In the rows, 128 means zero.
First come named moves, each a turn or a mirror, each shown by rows before and after it. For each pair of rows after them, which moves, in which order, take the first row to the second? The first pair is done for you.
Dodim (before -> after):
[123 130 141 120 105 162 132 139 144 121 130 119 142  94 104 127  95 132
 114] -> [153 126 147 158 127 162 121 135 129 135 114 127 110 130  88 134 116 119
 124]
[144 111 100 134 117 143 130 127 124 122 124 149 148 141 139 174 142  93
 131] -> [134 117  95 125 107 143 132 136 129 118 136 152 155 129 143 165 140  97
 133]
[121 114 156 119 106 115 130 119 113 122 127 160 122 137 116 105 123 143
 134] -> [121 114 154 119 109 115 126 119 108 117 126 158 117 143 123 104 122 140
 137]
Pid (before -> after):
[109 141 110 118 125 145 170 138 146  98 159 126 169 165 180 120 123 136
 101] -> [120 133 104 142 145 139 170 128 129  91 148 128 161 184 180 116 130 137
 106]
[ 89 104 156  81  77 149 156 154 158 142 136 145 130  97 117 107 111 137
  60] -> [ 72  89 139 104  94 137 176 128 138 117 122 141 137 114 123  77 115 133
  55]
[ 64 124 116 123 132 113 179 108 106 101 112 121 171 123 153  81 105 142
 124] -> [ 89 128 117 155 163 113 165  98  84 101  94 119 150 154 147  84 122 140
 140]
[ 83 111 139 138 171  66 112 104 131 151 103 152 126 165 142 103 165 120
  95] -> [109 116 149 143 179  74  93 113 131 162  96 156 110 169 132 122 170 126
 103]
Motug (before -> after):
[146 168 122 143 143 105  86 123 122 133 160 111 105 122 132 166 126 124
 157] -> [132 162 135 104 104 119 101 147 143 148 172 110 128  90 126 165 111 131
 134]
[128 137 150 182 136 112  98 116 107 125 121 136 125 133 127 126 151 139
 132] -> [111 126 165 129  94 129 113 143 139 137 134 141 140  99 117 125 138 146
 103]
[136 122 115  99 121 163 110 153  92 139 134 133 137 109 104 161 161 135
 123] -> [148 124 108 122 141 158 105 144  82 131 133 130 128 119 104 164 171 129
 134]
[109 103 145 131 129 161 159 143 121 155 103 122 119 135  86  96 121 134
 109] -> [124 110 139 156 155 149 155 132 107 149  96 123 104 160  95  97 128 133
 124]
bimon (before -> after):
[117 128 100  98  96 141 116  91  97 130 133 112 119 137 120 100 108 150
  99] -> [120 134  94  93 101 140 112  84 103 127 132 113 128 122 120 102 101 152
 101]
[ 95 130 134 129 130 127 143 107 123 131 105 141 132 118 135  83 128 122
  98] -> [ 94 147 125 124 132 121 137 102 133 123 120 134 146 103 154  92 120 128
 113]
[ 93 125 126  90 105 151 120 129 137 139 154 146 135  99 153 153 133 113
 156] -> [ 99  99 143  96  90 165 135 139 125 159 136 154 121 117 125 143 138 109
 141]
Now pairs of rows:
Between the rows of a pair lie 2 to 3 moves.
[175 141 144 101  98 153 110 170 145 155 145 168  92  98 113 158 162 144
 111] -> [120 162  94  89 120 112 125 130 150  81 168 131 151  68 164 130 135 154
 119] : Pid then Motug then Dodim
[108  98  97 153 135 146 164 105 126 102 100 105 137 175 130 118 133 126
 130] -> [129  91 126 142 107 180 156 132 143 144  98 121 114 177 104 134 138 128
 125] : Pid then Motug then Dodim
[110 154 151  92  80 133 129 173 178 165 139 101 136  77 134 145 126 168
 102] -> [ 61 124 111 121 113 104 166 128 144 109 119  82 157 105 152  79 122 163
  83] : Pid then Pid
[109 131 141 108  85 141 152 137 136 187 116 129 142 120 124 167 152 145
  97] -> [128 143 137 123  97 144 130 134 136 193 118 129 127 125 127 187 161 141
 117] : Motug then Pid then Motug
[138 113 117 174 162 111 126 135  90 129 110 139 119 170 112  98 148 113
 132] -> [ 97  92 135 116 103 133 153 156 115 136 118 145 147 134 110  85 128 117
  96] : Motug then Pid
[132 116 115 187 165 156 121 100  95 121 111 130 146 208  99 145  93 100
 158] -> [163 146 140 154 133 181  96 137 128 164 135 142 141 175  80 195  90 109
 170] : Pid then Pid
[ 94 112 145  78  91 132 145 136 159 127 149 137 168 126 130 112 116 126
  97] -> [ 96 146 115  95 122 109 131 120 158 100 167 118 179 112 159 135 116 132
 131] : Motug then Pid then Dodim
[ 80  90 139  97 103 107 161 141 150  85 147  91 141  94 135 146  69 134
 135] -> [119  68 179 102  83 137 154 167 147 137 132 114 103 118  88 155  87 126
 123] : Dodim then Motug
